In the data rows, the value 128 means zero.
Here are some points, each followed by its number:
ndarray[138 000 047 193 255 172 222 128 108 192 171 049 116 126 103 255
        126 102 000 193 225 255 164 113 206 141 118 204 096 066 037 249
        125 028 255 081 045 167 086 017 213 159 242 136 085 243 129 176
        123 171 021 092 246 137 114 147 133 032 135 000 166 146 119 235] 0
ndarray[118 137 134 122 125 119 113 110 128 126 107 130 126 120 121 093
        146 150 164 129 113 120 117 117 112 133 139 105 141 132 158 119
        118 133 091 131 148 117 107 155 128 143 111 135 120 135 150 134
        108 112 113 126 107 141 122 124 152 141 164 144 118 103 137 129] 1
ndarray[130 135 138 116 122 124 111 116 117 128 138 128 134 128 116 095
        128 126 160 124 113 114 114 105 140 147 147 112 147 131 145 121
        124 133 099 125 122 131 108 136 124 130 115 126 135 114 119 117
        117 112 138 131 107 126 118 131 146 143 132 145 131 125 118 119] 2
ndarray[126 151 137 120 122 117 104 116 124 140 100 131 126 114 115 094
        132 139 156 142 105 110 136 136 103 134 126 114 139 135 163 104
        119 131 090 124 151 120 129 170 133 148 105 130 130 131 156 127
        127 125 111 131 088 133 131 112 132 146 145 155 113 118 145 110] 3
ndarray[163 062 154 098 165 152 184 187 199 096 147 182 101 181 188 228
        126 000 046 032 136 221 076 209 255 000 000 225 019 133 107 255
        179 071 213 049 064 255 213 024 150 006 255 074 252 120 153 130
        245 147 231 192 238 081 119 068 012 084 000 032 086 255 000 065] 4
ndarray[132 151 129 117 127 123 111 124 128 148 096 122 118 116 133 093
        139 132 152 143 112 120 127 121 099 142 125 118 142 134 149 097
        122 131 101 136 144 123 107 170 147 145 113 136 122 136 158 121
        117 135 107 129 096 129 126 122 141 143 144 154 118 101 140 116] 5
ndarray[114 148 125 149 110 129 136 121 137 115 102 107 127 116 133 109
        131 155 124 108 134 112 157 158 079 149 151 101 133 098 129 093
        138 169 134 179 137 097 122 148 119 119 104 167 094 116 111 113
        110 166 145 114 128 151 109 175 120 161 120 166 163 108 193 140] 6
ndarray[040 145 079 231 031 209 255 153 150 000 190 128 207 134 222 224
        038 124 000 021 221 000 255 255 058 164 249 132 104 000 041 069
        192 255 110 255 058 028 211 057 050 000 131 255 052 043 000 074
        144 205 255 046 255 134 000 255 000 195 000 224 255 168 255 177] 7
ndarray[137 175 167 067 105 065 067 111 102 092 062 166 139 118 102 066
        143 143 186 103 074 095 135 154 046 102 087 125 149 184 183 058
        126 180 066 124 181 129 156 201 094 159 063 079 161 097 140 136
        155 132 136 125 044 128 191 084 101 132 156 169 081 165 146 100] 8
ndarray[139 096 246 173 098 129 032 135 001 129 255 148 145 192 150 158
        026 083 255 079 157 124 064 009 255 143 174 105 136 183 103 243
        137 137 195 080 085 079 223 000 029 202 119 000 167 079 029 186
        115 032 171 099 117 137 189 079 188 108 088 085 117 153 020 044] 9
ndarray[124 151 136 126 121 120 112 134 130 129 086 130 113 119 128 106
        137 145 149 151 116 116 132 134 088 130 120 129 130 138 139 112
        118 135 100 137 146 118 122 169 140 147 113 136 132 141 155 134
        124 127 116 126 082 127 136 119 127 134 149 153 106 125 147 111] 10
ndarray[126 164 128 124 127 127 115 121 128 143 079 148 095 118 120 106
        152 146 153 123 103 113 140 126 088 141 123 119 125 131 150 107
        129 123 101 149 162 121 107 170 150 153 112 147 108 156 166 133
        103 132 111 142 109 128 135 124 152 165 154 145 127 134 149 107] 11
ndarray[132 139 135 123 133 123 099 123 121 127 125 127 122 127 132 101
        123 157 153 151 117 121 118 120 118 134 134 099 147 129 151 109
        120 142 101 134 134 123 120 153 127 135 112 133 125 119 127 123
        119 128 123 131 113 139 125 136 132 148 142 151 114 117 139 120] 12
ndarray[143 117 127 122 132 108 114 107 105 142 131 120 136 117 109 091
        129 125 144 133 126 124 133 105 130 161 159 126 154 119 129 118
        119 126 133 115 143 128 110 121 140 141 119 123 128 134 116 107
        113 108 116 127 101 122 121 134 165 139 125 124 144 107 132 143] 13
ndarray[116 158 101 127 116 152 152 125 131 111 126 133 122 130 150 113
        140 137 094 098 117 072 174 168 088 161 166 109 136 073 140 089
        160 174 099 181 126 123 113 138 127 090 117 218 098 116 098 098
        104 151 169 140 171 120 085 203 123 180 106 159 191 150 187 133] 14
ndarray[099 133 121 171 119 172 146 136 122 126 149 116 140 121 163 151
        101 149 116 134 154 110 149 130 124 153 170 107 133 095 106 139
        121 138 124 162 097 088 120 109 130 126 132 176 102 124 141 134
        100 131 112 106 145 138 088 164 126 133 125 160 154 099 166 124] 15
Which point above is nearest to each new point by angle, seen from the average point of the numbered points? Its number follows each.
ndarray[126 141 128 159 085 122 167 136 189 103 102 117 168 115 155 115
        106 096 074 104 160 115 144 190 107 113 127 160 121 101 046 107
        111 153 121 143 113 122 162 146 141 077 137 150 143 117 135 081
        167 161 178 117 112 123 092 137 056 125 076 184 127 083 161 142] 7
ndarray[130 149 136 126 131 125 107 130 119 139 112 130 103 123 130 106
        135 143 156 148 113 117 120 117 106 131 125 111 135 139 147 111
        128 133 106 143 149 116 103 154 132 146 111 133 115 131 137 135
        116 138 121 135 111 138 135 128 139 126 148 145 115 125 137 115] 5
ndarray[142 112 112 121 149 116 133 123 151 146 125 111 125 120 131 124
        130 130 107 152 127 158 115 127 141 121 116 128 136 132 126 121
        114 103 123 114 145 135 120 133 150 129 139 120 128 133 130 118
        141 141 086 135 114 133 124 112 117 095 139 119 107 108 121 150] 5
ndarray[161 000 001 155 255 154 183 102 113 237 255 000 177 075 069 251
        064 118 000 216 190 255 137 083 227 185 164 152 193 100 062 124
        069 000 189 019 111 137 102 030 190 165 210 044 095 138 077 120
        154 189 000 063 217 185 124 098 108 000 144 000 149 098 114 255] 0
ndarray[158 146 116 105 145 094 105 122 127 140 081 124 102 118 092 063
        156 139 136 129 089 118 152 149 086 171 135 114 143 104 163 082
        148 133 112 139 166 142 107 183 165 142 111 146 104 152 138 093
        117 149 132 154 118 137 123 145 142 174 131 131 150 132 164 138] 11
ndarray[130 151 138 133 121 119 106 136 121 135 111 124 128 130 118 111
        127 138 157 133 116 119 132 124 105 138 133 120 127 133 150 125
        125 129 120 129 134 114 127 152 130 151 113 125 109 144 124 132
        119 125 116 131 111 134 139 117 139 149 144 137 118 119 143 113] 3
ndarray[020 147 129 204 022 236 217 132 128 021 248 145 215 140 254 214
        051 154 068 071 221 005 177 174 142 112 230 106 139 058 055 139
        122 232 116 222 013 027 200 030 011 015 118 245 126 012 045 145
        108 093 212 051 206 116 034 237 080 134 067 236 203 104 190 123] 7
ndarray[085 157 151 149 079 169 125 130 136 129 163 144 162 135 152 150
        114 144 174 160 148 101 079 076 155 088 135 101 126 172 112 156
        097 126 134 141 100 080 136 111 085 125 116 121 147 101 144 173
        111 071 115 110 088 125 127 106 154 120 157 173 091 074 092 092] 9
ndarray[183 057 166 132 120 110 235 222 255 064 115 185 090 203 207 234
        121 000 000 053 155 236 071 255 255 000 000 255 000 107 073 255
        200 060 254 017 055 255 236 024 165 000 255 081 255 159 126 085
        255 157 255 208 252 075 101 060 000 076 000 015 065 239 000 079] 4
ndarray[137 138 165 144 115 107 086 134 079 130 149 149 110 149 095 118
        105 133 179 117 118 107 134 112 151 153 150 109 123 132 162 144
        150 130 160 123 130 096 147 117 103 171 113 092 114 138 085 138
        117 105 137 123 134 139 155 119 148 157 128 105 135 152 125 101] 9
ndarray[136 000 015 185 255 190 240 118 124 221 198 023 142 097 106 255
        123 107 000 214 230 255 157 090 204 171 149 198 129 061 004 222
        106 006 233 078 048 166 065 021 226 137 245 150 084 217 124 154
        106 173 000 086 249 134 082 157 149 016 134 000 181 102 118 255] 0
ndarray[131 116 123 125 111 108 152 129 164 127 114 134 124 121 093 131
        144 113 113 124 118 149 121 140 134 107 109 149 104 145 127 125
        119 103 147 104 147 147 150 126 124 109 135 092 139 135 129 122
        147 121 150 132 125 130 146 097 116 100 118 103 128 123 105 144] 4
ndarray[144 116 181 135 106 102 081 130 046 127 192 146 121 163 100 114
        086 108 188 081 124 095 141 098 185 167 177 114 134 122 141 158
        151 146 166 110 126 100 162 070 083 173 112 077 129 128 049 138
        116 085 183 121 145 130 155 127 176 161 103 090 158 167 112 101] 9
ndarray[060 176 163 215 000 175 159 141 178 150 175 134 201 116 151 183
        053 133 155 142 181 081 106 074 135 107 173 143 109 186 053 136
        053 098 141 138 102 006 193 105 069 138 108 075 146 088 130 156
        123 054 125 057 052 126 143 057 121 089 131 209 095 000 112 089] 9
ndarray[167 109 193 138 109 079 062 129 027 138 212 137 123 177 076 112
        077 099 210 087 110 099 131 075 218 183 180 105 122 133 174 172
        175 129 194 099 135 106 178 050 074 194 114 032 126 126 045 137
        123 063 173 133 153 138 178 116 184 154 096 050 167 171 092 098] 9
